In the rows, zero is written as 128.
Named turns come first, each shown by rows before and after it. Which turns, in which order, take the first row of each pair that follows to the second? Write the first one first, as in the answered first pair.
dun:
[156 151 139 145 149 147 146 152 166 117 134]  ->  [141 157 128 164 129 130 137 163 162 110 137]
[125 163 132 105 155 165 160 153 151 164 156]  ->  [127 156 128 127 154 172 145 152 178 140 165]
[169 115 136  92 155 146 128 117 149 121 133]  ->  [153 113 121 132 134 137 106 124 170  91 143]
tul:
[139 106 129 103 133 114 112  85  81 114 116]  ->  [138  93 108 103 106 148 113  96 131  89 136]
[122 119 128 141 119 121  99 129 117 103 131]  ->  [131 122 132 145 127 139 111 139 148 100 140]
[109 123 102  89  84 139 137 145 117 146 157]  ->  [125 132 121  91 113 156 157 158 145 157 162]
sigeg:
[148 122 126  90 116 148 148 124 124 127 137]  ->  [145 131 126 103 115 148 157 142 140 131 143]
[143  98 130  96 105 164 115  76 128 141 125]  ->  [143 117 135 125 108 177 137 117 185 142 143]
[111 137 138 159 135  95 112 156 128 129 123]  ->  [117 122 137 139 137  94  97 126 100 123 113]
[134 147 139 165 164 113 139 140 178 122 133]  ->  [109 158 129 164 139  73 133 147 125 140 121]
Tero:
[110 140 131 124 128 142 127 140 123 133 115]  ->  [113 134 131 117 127 144 122 129 116 130 111]
[145 159 171 149 224 113 158 133 146 145 116]  ->  [156  94 140 101 196 150 107  56 129  93 114]
[147 129 150 139 117 125 132 150 154 116 125]  ->  [154 130 162 128 135 112 129 133 121 127 110]
Togut:
[136 130 120 132 109 118 146 154 151 138 139]  ->  [148 126 127 134 127 128 142 145 163 130 140]
[108 164 142 136  99  97 120 118  88 142 117]  ->  [114 172 145 117 100 118 152 139 109 162 124]
[138 131 103  94 112 128 150 162 149 128 133]  ->  [154 122 116  99 138 140 143 148 168 117 135]
[106  67 120 151  82 130 105 116 172  75 174]  ->  [ 91  74 111 145  61 120 111 130 157  85 176]
Now pairs of rows:
Between the rows of a pair lie two turns.
[125 149  82 112 117 115 176 155 140 142 152]  ->  [162 126 110 132 175 132 144 110 172 105 150]	Togut then Togut
[132 105 116  96 114 146 116  96 115 116 129]  ->  [147 111 130 111 136 164 132 111 157 115 139]	dun then tul
[ 82 129 106 159 142  96  84 141 118 126 100]  ->  [ 91 119 101 165 138 126  83 145 162 104 114]	sigeg then Tero
[112 153 130 137 115 112 137 160 143 122 112]  ->  [121 136 135 110 125 106 120 119 101 122  97]	tul then Tero
[130 131 126  64 121 126 141 130  90 171 110]  ->  [137 114 114  58 107 163 141 131 134 148 126]	tul then Togut
[125 108 126 139 113 125  87  88 113  82 125]  ->  [136 157 163 170 160 124 140 149 160 124 132]	tul then Tero
[135 158 146 174 170 125 133 176 152 125 140]  ->  [141 121 144 122 172 115  96 102  67 117 113]	dun then Tero
[139 155 163 110 184 141 140  98 122 154 112]  ->  [119 157 128 144 131 166 145 144 194 127 144]	Tero then sigeg
[135 139 123 157 106 160 187 177 187 108 154]  ->  [113 155 119 139  90 131 202 192 137 144 143]	dun then dun
[110 165 116 132 114 130 114 140 140  84 158]  ->  [104 172 118 128 113 109 113 137 110  97 149]	Tero then tul
[113 115  93  82  83 132 113 141 109 141 135]  ->  [138  97 103  75 105 162 107 120 138 124 138]	sigeg then Togut
[127 123 134  70 148 143 121 112 108 111 142]  ->  [116 149 138 125 149 139 135 161 166 105 162]	dun then Tero
[132 123 126 132 138 117 118 112 110 121 124]  ->  [128 125 123 148 133 121 117 121 131 112 131]	sigeg then dun
[142 138 127  36 151 144 169 107  90 179 115]  ->  [144 107 104 141 135 168 100  97 210  68 153]	dun then dun
[111 147 109 162 105  93 131 158 101 131 125]  ->  [114 124  96 138  91 105 114 129  85 117 122]	tul then sigeg
[114 135 110 105  83  98 112 145 108 164 152]  ->  [147 100 120  81 109 133  91  95 120 137 150]	sigeg then dun
[120 122 120 131 107 122 113 120 106 113 130]  ->  [128 140 132 152 124 130 132 148 146 120 139]	sigeg then Tero
[ 99 125 101 144  72 156 163 174 187 125 157]  ->  [148 101 160  77 170 137 144  76  77 156 104]	tul then Tero
[ 99 138 118 139 115  74 112 109  96  85 113]  ->  [108 119 109 132 109 101 104  96 120  62 121]	Tero then sigeg
[ 86 164 116 169  50  95  79 157 117  95 158]  ->  [ 90 172 122 179  58  99  89 172 138  99 163]	sigeg then Tero
[103 122 138 129  77 136 162 188 159 145 162]  ->  [ 91 108 126 101  57 110 139 152  87 148 142]	sigeg then Tero
[ 62 152  93 181  60 101 100 168 123 104 147]  ->  [122  82 109 121 109 166  63  68 132  58 138]	sigeg then sigeg
[127 119 125 127 117 139 140 139 154 136 123]  ->  [131 106 126 110 125 136 128 114 128 135 114]	Tero then Tero
[102 130 131  90 135 145 167 135 138 163 114]  ->  [111 128 150  98 164 130 153 114 119 161 101]	dun then tul
[131 107 140 155 156 136 105  99 137  67 133]  ->  [100 148 138 183 141  90 129 153 116 103 132]	Tero then sigeg
[143 114 105 155 101 160 110  90 148 102 134]  ->  [131 115  97 152  85 144 103  91 124 106 131]	dun then sigeg
[128  94 131 127 133 123  84  87 103 105 126]  ->  [120 118 126 162 119 145 118 147 180 105 155]	tul then sigeg
[114 132  62 160  94 126 114 163 202  88 174]  ->  [109 186 114 156 150  46 145 176 101 173 133]	tul then sigeg
[134 116 125 100 128 104 101 115 131 140 122]  ->  [134 117 120 122 124 111  99 126 162 125 131]	sigeg then dun
[145 115 148 142 137 150 139 140 189 114 142]  ->  [140 130 167 171 161 105 123 134 153 121 127]	Togut then Tero
[150 132 133  82 152 136 164 142  73 188 119]  ->  [155  93 109  61 129 170 138 105  87 148 129]	tul then dun
[144 116 140 123 142 134 114 153 112 125  98]  ->  [136 110 123 131 120 138 106 156 124 109 105]	Tero then dun
[103 152 112 126  92 133 101  93  90 107 125]  ->  [112 182 130 156 115 151 142 147 160 122 144]	Tero then tul
[116 129  92 107  66 145 150 152 126 147 142]  ->  [144 137 121 115 113 167 168 158 170 153 146]	tul then dun
[ 83 150  92  67  91 103 151 139  78 162 154]  ->  [107 137  91  51  96 160 170 144 143 150 173]	tul then dun
[131 126 120 134 118 124 123 132 137 100 123]  ->  [131 135 129 130 130 108 128 129 112 115 112]	Tero then sigeg
[130  88 120 121 155 133  91  59 125  97 143]  ->  [130  98 116 149 148 150 106  94 182  88 161]	dun then tul
[129 133 136 120 142 119 112 124  88 119 110]  ->  [117 123 108 125 102 142 112 139 125  97 130]	Tero then Togut
[162 121 148 158 165 166 127 110 189  90 136]  ->  [103 144 109 199  92 108 114 150 156  89 139]	dun then Togut
[112 146 128 166 139  92 131 141 143 138 133]  ->  [112 133 123 139 131  82 121 116  99 142 120]	Togut then sigeg
[115 142 120 131  71 140 159 156 161 136 144]  ->  [125 156 144 115 103 127 179 154 133 169 129]	dun then tul
[147 113 109 135 112 182 130 100 163 110 141]  ->  [142 162 142 160 151 140 167 145 144 163 130]	tul then sigeg
[121 156 149 113 127 113 141 133 109 164 115]  ->  [143 146 165 116 157 127 134 116 130 150 115]	Togut then Togut
[127 149  93 188 120 126 120 181 132 129  89]  ->  [118 146  78 157  97 126 128 178 101 144  86]	dun then tul
[155 114 124 121 140 176  99  97 172  45 130]  ->  [141 142 142 182 159 130  90 118 169  46 126]	tul then dun
[127 166 135 133 135 137 157 146 156 121 133]  ->  [122 147 128 101 126 118 130 105  88 121 112]	sigeg then sigeg
[114 147 138 198 130 104 124 166 169 122 137]  ->  [116 161 156 166 150  80 144 158 109 164 116]	tul then dun
[146 141 138 107 152 168 181 133 192 131 153]  ->  [124 134 132  69 136 107 153  90  65 154 114]	sigeg then Tero
[ 96 119 127 113  98 113 109 134 110 147 119]  ->  [128 106 145  90 134 151 116 114 134 143 119]	dun then dun
[188  99 138  89 176 222 139  96 177 145 118]  ->  [186 134 165 126 209 191 156 126 175 173 110]	tul then sigeg
